Where one turn sends some rows of the set: a few examples, then the rows asked:
Q806: [ -8 -10   0  -1   9   2   1 -15  -1  -5 -19   0  -8  -9 -12  17  -8  -6
  -4  -9   1   6   1  -9   7   7  19  -4]
Q643: [ -3   4   7  22 -11   0  20  13   8  20 -12   9   0  -8  -4  21  -1 -10
  15   0 -22   4   3   4 -14 -15  25   6]
Q802: [ -6   3  12  20 -13   4  19  15   5  10   8   0   1  -7  -3   9  10  10
   4  15  -8  -4  -4   1 -12 -13   4  -8]
Q481: [ -7  -6  -4   3   9  -6   6 -12   1  -9 -21   2  -4 -12 -11  22  -1   3
   1 -13  10  -4   6 -12   0   8  18  -4]
Q702: [ -5   3   7  20 -11   4  20  12   7  20  -8  11  -1  -8  -3  17   1 -10
  12   2 -25   7   4   5 -13 -15  24   8]
Q350: [ -5   9   6  24 -15   1  23  11  10  18  -7  16   0  -8  -3   9   4  -2
  10   1 -21   2   7   3 -16 -15  25  10]
Q947: [ -3  10   4  25 -14  -2  24  12  11  18 -11  14   1  -7  -4  13   3  -2
  13  -1 -18   0   5   1 -17 -15  27   8]
Q193: [-10  -8  -3   2   9 -10   8 -14   1  -8 -20  -3  -1  -9  -8  21  -2   1
   1 -13   9  -4   7 -11  -1   9  20  -3]
Q248: [-12   8   2  -7  16 -10   0   8   2  15 -12   8   3  -6   6   4   4  16
  -6 -21 -15  -4   2  15  -8 -10  24 -11]
Q693: [ -4   1   8  22 -11   5  19  14   3  14  10  -3  -1  -5  -1  15   7   5
   5  17 -15  -5  -1   2  -9  -9   0  -8]
Q222: [  0   3   5  24 -11   3  18  11   4  18   8  -8  -2   0  -2  16   0   1
   7  16 -18  -6  -5   0  -5  -8   3 -10]
Q259: [ -1  25  23   7   8   4   6   5   9  14  -8  -7  -1  14  13   7   7  11
  -7   5 -19  -9  16 -10   2  14  12  -1]
Q265: [  1   7   5  26 -12   0  18  11   8  17   3  -9  -2   3  -6  12  -5   1
   8  13 -13  -5 -11  -4  -5 -10   8 -13]
Q13: [ -6   7  13  22 -14   2  18  14   9   9   3  -2   1  -4  -7   4   6  10
   4  12  -4  -3 -10  -3 -12 -16   9 -10]
Q466: [ -6   6   7  21 -14   4  21  11   8  19  -6  15  -1  -8  -3  11   3  -6
   9   3 -24   6   6   5 -13 -15  24  11]
Q146: [-13  -3 -10   6   0   2   9 -23   0  -1  -2   9  -9  -1  -2  -4  -3   3
 -12  -3  -9   1  17  -8   8  14  15   9]
Q674: [ -2   8   5  24 -12  -3  22  13  10  18 -13  10   1  -8  -5  19   0  -6
  15  -2 -18   1   3   1 -16 -15  27   6]
Q768: [ -2  10  10  24 -14   0  18  12  10  13   1  -6   0   1  -8   6  -2   6
   7  11  -6  -4 -13  -5  -8 -15  11 -13]
Q442: [ -7  13  -5  -1  13 -10   0   1   3  23 -10   5  -1   4   5  -1  -8  10
  -8 -20 -25  -4   1  14   0  -6  26 -11]
Q501: [ -5  12 -10   1  14 -11   3   2   2  24  -7   6  -1   3   9   4  -4  12
  -7 -19 -28  -8   8  15  -1  -1  21  -9]
Q729: [-10   7  -2  -5  17 -11   3   8   0  17  -9   9   3  -7   9   9   7  18
  -5 -20 -18  -8   9  17  -9  -5  19  -9]
Q164: [ -9  -1 -10   8   5 -13  14 -16   3  -7 -14   5  -1  -8  -4  14   3  11
  -1 -12  10 -12  16 -13  -3  13  17   1]
Q79: [ -9  -2 -12   8   0   6   7 -21   0   0  -3  11 -12  -3  -5  -1  -3   3
 -12  -3  -9   2  16  -8  10  15  12   7]
Q868: [ -6   0 -11   9   4  -8  12 -14   3  -8 -15   8  -4 -11  -7  16   4  12
  -1 -12   9 -11  16 -13  -2  13  14   1]
Q914: [ -9  -8  -4   1   4   8   1 -20  -2  -1 -10   5 -12  -5  -9   6  -9  -6
 -10  -4  -9   9   6  -8  12  10  16   2]
Q318: [-10  11   1  -5  15 -10  -2   4   3  18 -13   6   1  -1   3  -1  -3  13
  -8 -21 -18  -1  -2  14  -3 -10  27 -12]
Q919: [-12 -13   1  -2  10  -1   2 -16  -2  -5 -16  -4  -6  -7  -8  16  -8  -8
  -4  -8   0   6   3  -8   6   7  20  -2]
Q199: [ -2  23  27   5   9   7   3   4   9  14 -11  -9  -2  14  10   5   3   7
  -8   5 -20  -3  10 -10   4  11  14  -3]
Q608: [-14 -10  -3   0   5   4   3 -21  -2  -1  -7   2  -9  -3  -6   4  -8  -7
 -11  -3  -9   9   8  -6  11  10  17   4]
Q568: [ -7   3 -15  11   0  -2  13 -19   2  -4  -6  13  -7  -6  -4   4   3  12
  -8  -7   0  -9  21 -11   3  16  11   6]
Q978: [ -7   9  -8  -1  16 -11   4   5   0  21  -6   8   2  -2  11   9   3  16
  -5 -19 -25 -10  12  17  -5  -1  17  -8]
Q377: [-11   2 -13  10   0  -7  14 -20   3  -4  -5  10  -5  -4  -2   2   2  12
  -8  -7   0  -9  21 -11   1  16  14   7]
Q10: [ -3  21  31   1  11   6   1   7   8  12 -14 -11  -1  11   8   9   3   5
  -6   4 -16  -1   6 -11   2   7  16  -6]
Q207: [ -3  20  32   1  13   3   2   9   8   9 -17 -11   2   8   8  14   7   9
  -3   2 -10  -5   8 -11  -2   7  16  -6]
Q621: [ -1  24  24   7  10   1   7   7   9  12 -11  -7   2  10  13  12  11  14
  -4   3 -14 -12  17 -11  -2  13  11  -3]
Q583: [ -2  22  29   4  12   0   5  10   9   9 -15  -9   3   7  11  15  11  13
  -2   2 -10 -10  13 -11  -4  10  13  -5]

Q914 goes to Q806
Q193 goes to Q164
Q643 goes to Q674
Where do these go?
Q583 goes to Q621
Q768 goes to Q13
Q729 goes to Q978

